50 stands for zero in the data rows.
Here are some points, one per row:
array([50, 37, 45, 54, 61, 43, 48, 49, 51, 54, 79, 74, 37, 50, 45, 51, 46, 42, 57, 44, 63, 49, 51, 51, 41, 36, 43, 57, 48, 22, 40, 44])
array([57, 31, 36, 43, 56, 34, 38, 30, 45, 38, 49, 48, 39, 55, 51, 41, 49, 64, 56, 41, 48, 38, 73, 56, 55, 50, 56, 57, 62, 57, 35, 57])
array([38, 73, 64, 51, 44, 36, 71, 65, 61, 56, 37, 45, 52, 39, 34, 39, 65, 56, 64, 48, 52, 45, 55, 33, 43, 45, 54, 54, 38, 35, 41, 52])
array([65, 71, 45, 53, 66, 66, 48, 53, 40, 40, 68, 45, 61, 37, 51, 56, 71, 71, 67, 46, 47, 55, 34, 52, 50, 53, 53, 50, 49, 68, 51, 55])
array([37, 31, 51, 54, 40, 25, 52, 55, 46, 65, 66, 53, 65, 42, 70, 53, 42, 62, 65, 60, 50, 43, 30, 46, 61, 48, 49, 51, 46, 44, 59, 32])
array([47, 55, 38, 54, 48, 47, 69, 43, 55, 55, 57, 67, 55, 76, 60, 61, 60, 36, 58, 50, 44, 49, 36, 47, 70, 60, 55, 49, 57, 56, 49, 46])
array([56, 49, 48, 57, 52, 55, 60, 53, 39, 18, 51, 58, 48, 53, 40, 49, 40, 40, 38, 41, 40, 45, 45, 39, 53, 59, 52, 56, 28, 54, 59, 57])
array([34, 50, 49, 34, 39, 34, 52, 57, 52, 49, 55, 61, 44, 49, 41, 43, 56, 54, 38, 44, 54, 42, 45, 55, 62, 68, 54, 39, 69, 45, 52, 57])
array([41, 46, 21, 57, 53, 36, 48, 47, 34, 49, 46, 37, 59, 52, 48, 49, 51, 28, 57, 50, 58, 54, 61, 47, 59, 46, 49, 48, 57, 53, 36, 56])
array([44, 47, 59, 50, 32, 60, 56, 52, 48, 41, 75, 52, 54, 46, 30, 58, 53, 64, 51, 63, 54, 35, 63, 36, 53, 36, 67, 49, 35, 51, 41, 42])
array([61, 57, 36, 63, 26, 55, 63, 50, 60, 48, 48, 51, 56, 41, 60, 44, 35, 58, 64, 60, 39, 65, 61, 42, 42, 42, 36, 29, 43, 36, 45, 46])
array([55, 59, 49, 49, 50, 62, 46, 57, 48, 48, 53, 20, 28, 48, 64, 49, 38, 51, 34, 56, 57, 34, 46, 29, 51, 41, 54, 55, 68, 57, 64, 68])
array([56, 61, 57, 55, 38, 38, 31, 53, 34, 55, 56, 57, 44, 39, 59, 70, 55, 44, 28, 47, 44, 30, 50, 61, 44, 50, 34, 37, 35, 56, 47, 70])
array([43, 59, 38, 44, 59, 46, 50, 57, 54, 48, 36, 60, 53, 57, 48, 50, 82, 59, 41, 66, 52, 56, 50, 38, 39, 42, 57, 43, 54, 48, 59, 56])
array([35, 55, 48, 52, 25, 54, 39, 34, 39, 55, 40, 52, 46, 60, 42, 50, 39, 53, 53, 53, 47, 64, 43, 60, 72, 53, 57, 37, 47, 39, 51, 54])
array([47, 55, 61, 55, 79, 41, 64, 50, 49, 59, 39, 52, 57, 59, 54, 61, 43, 68, 56, 52, 57, 47, 40, 52, 67, 44, 65, 50, 48, 55, 44, 54])
array([50, 41, 59, 68, 45, 63, 55, 56, 58, 57, 44, 37, 70, 60, 55, 59, 63, 50, 57, 65, 50, 22, 58, 48, 35, 68, 48, 50, 60, 45, 43, 55])
array([27, 52, 38, 57, 51, 52, 49, 33, 41, 54, 36, 69, 48, 41, 42, 40, 44, 55, 48, 57, 71, 62, 53, 37, 26, 54, 51, 44, 55, 63, 50, 59])
array([73, 42, 40, 56, 60, 50, 51, 48, 35, 50, 27, 46, 55, 34, 58, 74, 48, 47, 45, 37, 40, 48, 35, 51, 44, 54, 52, 47, 49, 28, 60, 56])
array([41, 37, 52, 19, 42, 39, 51, 53, 52, 29, 52, 32, 46, 55, 62, 51, 48, 48, 37, 49, 63, 57, 44, 55, 49, 62, 46, 26, 50, 52, 44, 43])
array([57, 48, 66, 76, 59, 57, 51, 47, 48, 54, 48, 52, 41, 59, 49, 61, 55, 59, 58, 56, 54, 55, 60, 47, 66, 36, 37, 44, 45, 66, 60, 48])
array([45, 51, 61, 37, 44, 69, 56, 50, 47, 53, 48, 57, 38, 48, 47, 55, 68, 54, 69, 40, 46, 43, 66, 55, 71, 52, 37, 44, 64, 46, 53, 50])
array([36, 52, 69, 57, 56, 51, 42, 25, 65, 55, 60, 45, 39, 40, 58, 38, 48, 26, 57, 40, 42, 41, 37, 43, 33, 50, 64, 45, 41, 64, 59, 73])
array([57, 43, 53, 63, 36, 41, 53, 45, 62, 45, 44, 48, 49, 53, 56, 41, 52, 39, 17, 50, 40, 53, 34, 39, 51, 35, 40, 65, 53, 42, 52, 53])
array([57, 65, 42, 41, 49, 43, 54, 40, 34, 68, 55, 44, 51, 46, 63, 40, 41, 40, 47, 35, 44, 28, 47, 41, 49, 57, 41, 51, 36, 53, 61, 50])
array([49, 64, 42, 40, 53, 63, 43, 60, 55, 46, 37, 54, 49, 44, 48, 48, 23, 35, 49, 38, 33, 42, 44, 37, 54, 61, 48, 61, 51, 54, 32, 44])
array([33, 22, 42, 54, 50, 61, 54, 55, 44, 56, 59, 29, 56, 50, 34, 42, 52, 58, 53, 56, 30, 59, 38, 66, 31, 48, 42, 52, 61, 60, 57, 56])
array([73, 53, 70, 52, 54, 30, 53, 53, 51, 49, 57, 46, 49, 61, 65, 41, 53, 44, 64, 58, 60, 74, 61, 62, 45, 58, 60, 49, 56, 56, 57, 53])
array([62, 46, 61, 47, 47, 49, 50, 35, 35, 29, 42, 60, 55, 62, 39, 50, 43, 48, 49, 46, 53, 36, 24, 45, 32, 44, 56, 48, 63, 48, 44, 30])
array([44, 62, 61, 49, 57, 49, 59, 31, 71, 43, 54, 52, 82, 45, 64, 58, 41, 60, 39, 47, 61, 48, 67, 77, 58, 61, 52, 63, 53, 59, 58, 49])
array([49, 49, 45, 49, 48, 69, 36, 65, 69, 66, 56, 64, 58, 78, 56, 58, 25, 63, 44, 51, 50, 46, 42, 61, 49, 51, 63, 50, 55, 50, 56, 53])
array([72, 55, 50, 52, 58, 48, 40, 40, 41, 63, 51, 50, 65, 49, 30, 35, 51, 41, 28, 53, 29, 38, 56, 48, 55, 47, 67, 41, 51, 51, 46, 40])
array([31, 41, 35, 52, 45, 41, 43, 56, 54, 32, 41, 37, 44, 58, 52, 62, 50, 45, 50, 39, 43, 54, 60, 65, 46, 51, 67, 46, 29, 55, 42, 47])
array([57, 53, 61, 46, 52, 55, 40, 65, 48, 61, 54, 50, 68, 63, 45, 68, 56, 21, 48, 66, 59, 68, 58, 56, 65, 53, 61, 60, 57, 51, 62, 57])
array([48, 46, 50, 44, 40, 37, 26, 58, 39, 50, 38, 37, 44, 67, 36, 44, 51, 71, 63, 40, 60, 54, 48, 44, 51, 56, 51, 77, 37, 50, 59, 73])
array([58, 65, 57, 34, 56, 42, 49, 45, 49, 43, 37, 44, 56, 66, 44, 35, 36, 37, 55, 52, 37, 30, 59, 55, 35, 39, 28, 54, 44, 38, 63, 41])
array([59, 52, 65, 34, 49, 64, 50, 31, 47, 48, 49, 40, 56, 50, 49, 46, 48, 50, 45, 26, 44, 66, 36, 35, 52, 34, 38, 52, 53, 55, 48, 62])
array([40, 42, 45, 40, 44, 54, 36, 65, 63, 56, 43, 63, 57, 45, 66, 49, 68, 45, 61, 42, 49, 46, 49, 57, 50, 31, 43, 62, 48, 72, 41, 26])
array([42, 44, 37, 50, 49, 44, 61, 50, 31, 53, 42, 51, 39, 45, 50, 25, 48, 57, 43, 53, 51, 49, 62, 57, 57, 54, 51, 49, 65, 66, 71, 47])
array([60, 51, 50, 54, 47, 64, 69, 44, 54, 70, 50, 29, 39, 48, 37, 47, 61, 45, 46, 41, 83, 46, 41, 59, 49, 49, 49, 46, 44, 35, 38, 32])
array([56, 31, 37, 43, 50, 45, 54, 42, 67, 49, 39, 40, 29, 32, 43, 55, 51, 52, 64, 58, 45, 46, 49, 52, 57, 62, 66, 53, 49, 55, 70, 54])
array([30, 52, 51, 35, 56, 52, 51, 44, 29, 60, 56, 42, 51, 60, 64, 66, 53, 59, 43, 67, 47, 63, 62, 47, 43, 45, 39, 54, 47, 47, 42, 38])
array([53, 50, 42, 49, 63, 48, 60, 55, 72, 62, 52, 55, 50, 40, 28, 41, 58, 66, 35, 46, 47, 56, 47, 67, 49, 43, 27, 46, 34, 42, 47, 54])
array([61, 46, 48, 55, 58, 67, 49, 69, 51, 53, 45, 52, 42, 46, 48, 27, 38, 46, 52, 65, 78, 47, 47, 56, 52, 50, 39, 36, 24, 58, 38, 39])
array([45, 55, 40, 42, 64, 54, 26, 37, 70, 44, 49, 52, 52, 44, 56, 71, 48, 59, 59, 66, 60, 48, 56, 43, 52, 44, 46, 45, 55, 32, 55, 41])
array([47, 48, 49, 51, 66, 49, 41, 68, 53, 44, 67, 43, 63, 38, 51, 26, 51, 58, 49, 53, 45, 64, 51, 35, 62, 54, 54, 43, 45, 32, 40, 40])
array([53, 61, 64, 63, 51, 36, 41, 52, 48, 62, 49, 40, 30, 39, 41, 65, 32, 49, 37, 35, 34, 62, 54, 43, 41, 60, 54, 53, 62, 58, 32, 25])
Along one direction, these points spread out more than along any other. Take the direction at right angles to it along which they spread out most. Then take the direction at right angles to both along which they spread out most. Go by this last direction. Where along it does each point below lie, from 0 to 99? 50 is the average, and the first point above lies past it. One standard deviation of the points above along it is 16.
array([53, 77, 39, 68, 49, 51, 44, 44, 61, 45, 67, 45, 41, 69, 53, 45, 68, 52, 58, 54, 46, 53, 36, 66, 43, 53, 45, 46, 49, 44, 39, 37]) 42
array([32, 46, 50, 38, 52, 63, 53, 40, 42, 47, 47, 51, 35, 36, 46, 50, 53, 41, 46, 65, 45, 57, 49, 57, 49, 51, 55, 75, 38, 42, 65, 36]) 62
array([67, 62, 54, 46, 37, 58, 61, 58, 40, 49, 50, 69, 41, 43, 72, 45, 53, 60, 53, 70, 49, 57, 50, 71, 47, 55, 70, 75, 61, 49, 38, 65]) 39
array([49, 46, 37, 46, 26, 51, 31, 44, 44, 44, 50, 49, 62, 35, 47, 42, 54, 40, 50, 29, 63, 58, 66, 57, 54, 50, 67, 58, 58, 45, 66, 51]) 64
array([55, 50, 65, 61, 51, 50, 49, 50, 56, 27, 32, 46, 31, 47, 54, 43, 58, 49, 41, 45, 37, 43, 49, 45, 54, 33, 48, 42, 57, 51, 57, 49]) 52
array([53, 52, 43, 57, 59, 51, 67, 57, 60, 49, 72, 59, 48, 65, 49, 66, 45, 49, 52, 48, 50, 55, 67, 41, 47, 67, 36, 63, 57, 50, 61, 60]) 35
array([58, 40, 43, 50, 43, 51, 69, 55, 61, 59, 50, 60, 62, 61, 67, 66, 50, 50, 38, 37, 62, 59, 59, 39, 52, 44, 53, 60, 44, 64, 40, 49]) 34
array([43, 44, 72, 77, 60, 63, 40, 62, 47, 47, 45, 62, 55, 50, 61, 40, 59, 55, 51, 37, 58, 53, 52, 45, 51, 72, 40, 49, 55, 35, 51, 41]) 40
array([40, 35, 58, 41, 64, 61, 63, 53, 47, 55, 51, 54, 53, 50, 58, 42, 47, 43, 57, 54, 41, 52, 54, 56, 51, 35, 50, 36, 42, 31, 21, 67]) 55
array([57, 35, 51, 41, 39, 37, 39, 36, 54, 43, 44, 50, 51, 34, 28, 50, 50, 45, 55, 76, 52, 55, 41, 45, 60, 69, 30, 59, 53, 66, 39, 61]) 66
array([46, 64, 51, 55, 53, 43, 55, 69, 46, 37, 51, 49, 51, 33, 34, 61, 29, 36, 56, 40, 54, 44, 40, 58, 43, 28, 47, 40, 73, 61, 63, 63]) 46
array([65, 44, 56, 35, 49, 54, 54, 60, 55, 64, 56, 66, 48, 59, 50, 58, 57, 56, 56, 45, 41, 57, 58, 37, 29, 59, 57, 26, 40, 56, 59, 38]) 43
